128 stands for zero in the data rows.
Here is a table of points, one per row:
[153 148 139 167 174 131 116 166  58 160 154 152  60 122 108  69  82 129
 118 138  77 116 199 152 166 151 150  90  93  68 197  96 180 160 126 168
 101 174 115 129 110 165 143  94 109 113 152 111 105 140 103 148 159 135
 115 110 122 120 122  94  96 124 101 146]
[ 93 165 201  96  94  77 142 100 127 108 165  90 154 218 161  85  37  81
 164 102 140 158 119 114 159 121 135 159 118 156 117 117  66 128  94 114
 131 153 160 147 141  54 162 167 115 173 150 101  97 127 109 114 122  90
 114 148 150 109 122 132 126  92 117  97]
[198 155 175 103 198 144 133 142 109 141 130 142 115 122  88 164  67 127
 164 165  84  94 126 240 136 200 145 127 170 187 173  78 155 110 148 117
 112  97 135 142 110 158  89 140 128 192 132 146 175 180 143 119  96 150
 100  99 113 152  94 100 153 144 137  63]
[ 70 113  70 132  87  82 122 138 126 160  22 104 155  61 111 178 184 137
  96 122 136 109 146 144 191 106 104 123  81 144 114 118  81 204 134 127
 186  94 136 106 136  99 118 130 123 124 144 134 148 129 126  85 125 144
 106 108 154 111  91 174 139  95  87 141]
[112 136  93 103 189  76 137 104  71 141 103 135 156 154 112 129 176 105
  99 138 148 130 115 110 118 163  62 160 103 109 145 150 194  74 156 177
  52  70 107  94 145  69 131 163 109 129  82 165 108 120 133 114 104 133
 106 103 194 113  89 102 207 152 130 144]
[136  80 178 118  94 156 111 145 177  94  86 172 118 124 152 143  98 148
 116 135 106 138 184 147  98 117 165 127 109  65 151 149 151 125  99 174
  82  66 171  73 100 168  94  93 142 115 163 151 135 152 142 121 105 161
 120 111 121 145 155 120  90 106 175  98]
[205 131 192 163 167  99 129 131 148  96 180 176 104  91 128 105 164 159
  83 128 117 118  96 191  94 171 142 139  82  71  83 113 124 118 123 156
 108 143 151  99 101 142  87 108 148  90  92  90 105 217  93 160  91 123
 144 118 137 139 109  95  92 154 136 167]
[128 136 179 131  75 153 106 139 176 163 112 118 176 155 139  98 203 115
 161 148 115 139 110  40 137 178 127 105 157 155 101  64 186 117 132 141
 112 122 108 154 142 126 105  85 189 144 104  63 102 111  86 164 149 113
 114 103  55 169 144 120 104 168 153 131]
[ 95 155 111 165 121  71 142 125 169 118 185  85 152 114  85 128 128 100
 156 168 133  86 128 104 167 122 108  95 160  95  82 141 137 122 156 128
  86 117 109 186 206  95 122  95 117 151 162 235 105 124 139 111 110 186
 128 125 137  60 111 154 124 112 142 137]
[135  73 148 152 163 101 127  81 181  89 142 156 113 121 145 166 117 172
 153  78 124 150 167  69 126 125 123 104 176 182 134 138 146 158 176 177
 157 149 129 126 129 112 159 149 134 117 105 139  48 111 106 177 208  97
 136 117 109 131 144 130 119 160  96 142]
[126  96 132 143 130 151 183 137 106 161 153 144 109 127 178 125 136 138
 144 122 111  87 100  87  74 148  77 123 177 129 123 126 171 157 100 143
 209 143 142 109 118 158 162 159 204 171 115 101  80 115 145 168 154 129
 126 125 138  84 166  81 115 145 153 168]
[144 104 113 196  91 115 122 119 138  82 145  92 157 192 103 154 135 132
 121 107 120 107  96 149 168  82 114  99  54 162 121 156 117 162 161 103
  79 128  88 127 116 141 185 163 147 144  78 124 117 129 165  77  85 166
  54  90 151 103 125 145 145 153 130 133]
[133 148 161 163 103 135 146 132 137 186 107  85 119 133 170 123 148 106
  89 110 156 136 164 210 109 126 204 175 170 167  80 158 104  99 131 140
 134 165  95 151 119 155 144 137  81 203 149 107 170  59 138 132 171 169
 188 149 131 206 139 142 107 137 146 115]
[114 103 143 124 134 174 131  48  78 190 163  57  78 141 145 199  85 104
 136 159  76 114  66  93 169 125 108  98 145 113 112 113 106 171 157 106
  63 153 156  91 104 101  93 202 104  73 139 171 138 123 114 131  95  98
 141 143 150 144 130 150 143  87 122 138]
[ 91 138  89 100 100 115 136 132 106 126 146 158 123 121  78 140 101 163
 151 125 198  73  51  87  83  99 131 106 120  83 120 119 113 126  93 104
 161 124 118 136 115  63 124 155 102  96  95 115 160 115 107  83 174 137
 140 176 122 119 166 140 118 172 118 110]
[117 138 107  97 120 121 124 137 109  74 130 101 122 139 162 188 154 114
 166 163 170 121  96 151 126 114  83 135 117 112 119 148 174 116 129 129
 141 170  51 119 171 140  70  71 101 105 157 101 111 107 112 114  88 132
  83 128 146  92 111 184 182 137 103 103]
[110 111  83 147 140 188 172  96 147 116 100 135 146 174 143  62 190 104
 149 106 125 132 143 105 145 125 139 149 128 145 162 116  98 136 142 127
 189 114 103 158 113 109  81 110 157 114  76 145 127 136 148 131 125  95
 188  75  98 124 182 101 103 168  89 156]
[166 141  97 105 144 166 105 141 184 125 128 127 131 153 123 156 129 116
 162 159 119 177 135 104  77 156  97 155 102 102 124 111 155 152 182 111
 155 142 107 174 146 121 196 145 133 123 174 140 105 131 159 124 162  58
 150 170  99 186 192  89 136 119 143 161]
[138 142  92  95 145  89  60 129 124 126 154 158 108  91 176  57 172 167
 167 125  93 172 115 183 142  77 153 103 112 100 171 142  83  92 147 132
 120 150 153  87 109 157 115 147 139 184 149 141 214 125 162 119 124 172
 151  92  73 144  75  75 143 113 106 124]
[160  94 168 148 138 127 166 195 152  85 130 159  86 111 120  65 155 140
  89 144 138 127 126 126 133 139 119 100 125 152 135 139 111 103  80 133
  90 108 149 121 113 209 122 130 115  72 171 148 169 133 166 102 119  68
 124  95 110 161  79 105  73  94  61 127]
[100 153 142 169 197  95 153  91 120 123 134 146 170 112 125 191  71 149
 118 106 227 151 118  89 171 125  80 174  94 114 181  86 100 121 192 113
 115 112 151 153 142 107 137 127 142 141 122 108 124 101 141 147 107 126
  95 181  83 126 147 171 107 176 104 112]
[160 135  75 121 177 156  59 143 110 120 128 129 195  92  95 125 111 124
 120 133  72 149 165 105  57  64 172 136 137 148 105 100 111  70  73  90
 160 149 143 129 162 192 157  78 160 124  67 193 145  68 128 179 151 117
 117 186 166 183 126 146 161 111 145 111]
[114 111 123  57  99 142 147  92 101 150 143  93 144  84  93 134  86 117
 114  84 139 133 139 122  85 130 116 140 149 135 154 177 141 109 131  48
 102 137 113 157 162  97 136 150 119 121 128  54  97 159  97 152 105 100
 133 173 103  50 145 192 128 123 155 141]
There is one direction along which these points spread out most. Take the direction at right angles to it along which they spread out most. Then take the direction at right angles to both along which they spread out most. Go by this last direction. For each point below, how far along it does it lie, from 0 to 99? 50 is the average, and the first point above lies past it. One standard deviation of the points above along it is 16.
[160  94 168 148 138 127 166 195 152  85 130 159  86 111 120  65 155 140
  89 144 138 127 126 126 133 139 119 100 125 152 135 139 111 103  80 133
  90 108 149 121 113 209 122 130 115  72 171 148 169 133 166 102 119  68
 124  95 110 161  79 105  73  94  61 127] 55
[ 70 113  70 132  87  82 122 138 126 160  22 104 155  61 111 178 184 137
  96 122 136 109 146 144 191 106 104 123  81 144 114 118  81 204 134 127
 186  94 136 106 136  99 118 130 123 124 144 134 148 129 126  85 125 144
 106 108 154 111  91 174 139  95  87 141] 36
[128 136 179 131  75 153 106 139 176 163 112 118 176 155 139  98 203 115
 161 148 115 139 110  40 137 178 127 105 157 155 101  64 186 117 132 141
 112 122 108 154 142 126 105  85 189 144 104  63 102 111  86 164 149 113
 114 103  55 169 144 120 104 168 153 131] 58
[110 111  83 147 140 188 172  96 147 116 100 135 146 174 143  62 190 104
 149 106 125 132 143 105 145 125 139 149 128 145 162 116  98 136 142 127
 189 114 103 158 113 109  81 110 157 114  76 145 127 136 148 131 125  95
 188  75  98 124 182 101 103 168  89 156] 51
[153 148 139 167 174 131 116 166  58 160 154 152  60 122 108  69  82 129
 118 138  77 116 199 152 166 151 150  90  93  68 197  96 180 160 126 168
 101 174 115 129 110 165 143  94 109 113 152 111 105 140 103 148 159 135
 115 110 122 120 122  94  96 124 101 146] 68
[166 141  97 105 144 166 105 141 184 125 128 127 131 153 123 156 129 116
 162 159 119 177 135 104  77 156  97 155 102 102 124 111 155 152 182 111
 155 142 107 174 146 121 196 145 133 123 174 140 105 131 159 124 162  58
 150 170  99 186 192  89 136 119 143 161] 47
[160 135  75 121 177 156  59 143 110 120 128 129 195  92  95 125 111 124
 120 133  72 149 165 105  57  64 172 136 137 148 105 100 111  70  73  90
 160 149 143 129 162 192 157  78 160 124  67 193 145  68 128 179 151 117
 117 186 166 183 126 146 161 111 145 111] 11
[ 91 138  89 100 100 115 136 132 106 126 146 158 123 121  78 140 101 163
 151 125 198  73  51  87  83  99 131 106 120  83 120 119 113 126  93 104
 161 124 118 136 115  63 124 155 102  96  95 115 160 115 107  83 174 137
 140 176 122 119 166 140 118 172 118 110] 46
